Each path is a new rotation, seen through one point. The rows after it are directions, each followed by how far the rotation turns it, in deg/step (0 if it stays put).
Each turn is a multiple of 5 degrees from 10 to 175, or 0.

[-20 -15  -7 -15 -14  -6 -17  -1   7]
[  4 -20  -6  13   4  -9 -16  22   6]
[  6   3  14  -9   7 -12   8  30  -3]
[  4   7   5 -28  15 -18  -5  -9   1]
[  0  10   4  -6  -7  -2 -35  -7   8]
[-28  -8   7   4  -1   3 -18  16  -3]
[ -5 -13  -3   7   9 -29   0  13 -14]
[ 14   4   3 -18 -15 -24   2  13   3]
[  0  -8   2 -29   5   2 -14   3  20]
[  2   0   9   7  21   2 -29   9   3]
[-17  13  18   1   2 -12  -6  14 -18]
[-12  -6  -6 -15  -7 -29  -4  -9  -9]
[  9 -11  -7  -5 -20 -12 -20   9  14]
[ -4 -14   8  -9   9   6  -6  29  12]
[  6   4  10  -5  30 -16  -5   9  -8]
[  0  24  13 -15  -7 -16 -14  -4  -7]
[-23  -9  -3 -15 -10  -3 -23  -7   4]
[ -5 -19  -6  17   0 -10 -21  18   1]
[  1  -2  10  -5   0 -17  10  31  -6]
[ 10   1   2 -29  12 -20   1  -2   4]
Speeds:
[ -8   6   9  -7 -11   8   6  10   1]	135
[  2 -13  -8   3 -10  -7   8   8   2]	65
[  3   0  -5 -11 -11   1  -7 -11   9]	90

[  1  -1  27 -15 -20  -7  -2  -6  -2]
[-12  -7  -7 -11 -10  11   2  25  16]
[  9   2  14  11  -3 -22  18  14   5]
[-19   3 -12   3 -26   1  13  -2 -13]
[  5  22 -18   5   1 -17 -11  12   7]
[ 11  11  10 -12 -11  -4  -1   0 -29]
[ -8  -1  -1  -7 -18   6 -28  10  10]
[ 14   4  15 -22   2 -10  10  14  12]
[-14 -15  11   9 -18   6   9  19  -8]
[ -2  10 -10   6 -15 -18  10   1  25]
[ -4  10 -12  -4   0 -10  15  14 -26]
[  2  16  -1  18 -21  -4 -21   0  -5]
[  9   9  -6 -34  -8 -10  -6  -1  -2]
[ -4   1  19  -1  -1   8 -14  28  -6]
[ 11  -8  12  -6 -26  -5   8  -1  19]
[-23  -5  -7  -9   1 -10  14  22   1]
[  8  19   3  25 -13  -4  13   9   0]
[ -4   0 -21 -10 -18 -18  -1  -7 -14]
[ -5  30   2  -3   4  -1 -18  15  -4]
[ 26  -4   8 -12 -21   3  -7   5 -10]
Speeds:
[-10   3 -10 -11   0  -2  -3  -5  12]	130
[ -5  -4   6  -8   6 -15   3  -5  -9]	145

[ 12  20  -2  -6  -1  -8  15   0 -24]
[ 15  27   6   3  -2  -3 -12 -15  -7]
[ -6  19   3  -8  22  -7 -13  -1 -16]
[ 16  18 -17 -15  10  -5 -11  10   1]
[  0  31 -11  -2   2   5  13   7 -11]
[ 20  18   3  -4  -4 -11   3 -10 -20]
[  2  28   7   3   9   1 -18 -12  -7]
[  3  13  -7 -16  22 -11 -11   7 -14]
[ 13  28 -18  -8   1   4  -1   9   3]
[  3  25  -2  -2   0  -5  16  -1 -23]
[ 20  21   5  -1  -2  -8 -11 -15 -11]
[ -8  24   3  -3  20  -2 -15  -3 -11]
[ 14  14 -15 -18  12  -9  -6  11  -7]
[  5  32 -12  -1  -2   7   9   5  -6]
[ 13  19   5  -4   1 -11   8  -9 -25]
[ 10  25   5   1   6  -2 -21 -13  -4]
[ -4  18  -5 -13  24  -7  -9   7 -13]
[ 19  23 -19 -12   1  -2  -1   9  -1]
[  2  30  -2   2  -2   2  14  -1 -18]
[ 19  17   7  -4   1 -13  -8 -14 -18]
Speeds:
[  5   4   0   4 -13   2  16  -2  -5]	80
[-16   1   4   2   8   1   9   3 -10]	155

[ 17 -17   6  -1 -26   5  -8  16  -7]
[ -3 -18   2   6 -27 -10  -9  14 -13]
[-16  -1   5  14 -18 -21  -9   6 -16]
[-13  17  14  13  -8 -21 -10  -6 -13]
[  2  21  23   1   0 -12 -11 -17 -10]
[ 15  11  21 -16  -1   2 -11 -19 -12]
[ 14  -3   9 -25 -10  12  -6 -10 -18]
[  0  -5  -2 -21 -18  16   0   5 -23]
[-14   2  -1  -4 -20  14   4  18 -21]
[-19  11  13  11 -13   9   1  22 -11]
[-13   9  29  15  -2   3  -8  15  -1]
[ -4  -2  34   3   7  -2 -19   5   2]
[ -3 -12  22 -16   8  -7 -24  -4  -2]
[-12  -9   5 -30   2  -8 -16  -6  -8]
[-20   6  -4 -31  -2  -5   0  -3 -11]
[-18  21   2 -22  -1   3  16   6 -10]
[ -6  21  15 -10   7  11  20  15  -6]
[ 7  7 21 -4 14 14 10 24 -2]
[ 10 -11  16  -6  13   9  -8  29   1]
[ -2 -17   3 -10   5  -3 -19  28   5]
Speeds:
[  9 -15  12  -3   2   1   7  -4   1]	60
[ -7  -7  -6 -10 -16  -2   4   0   6]	55
[ 15   1  -7   8  -8 -11   2  -2  -1]	10
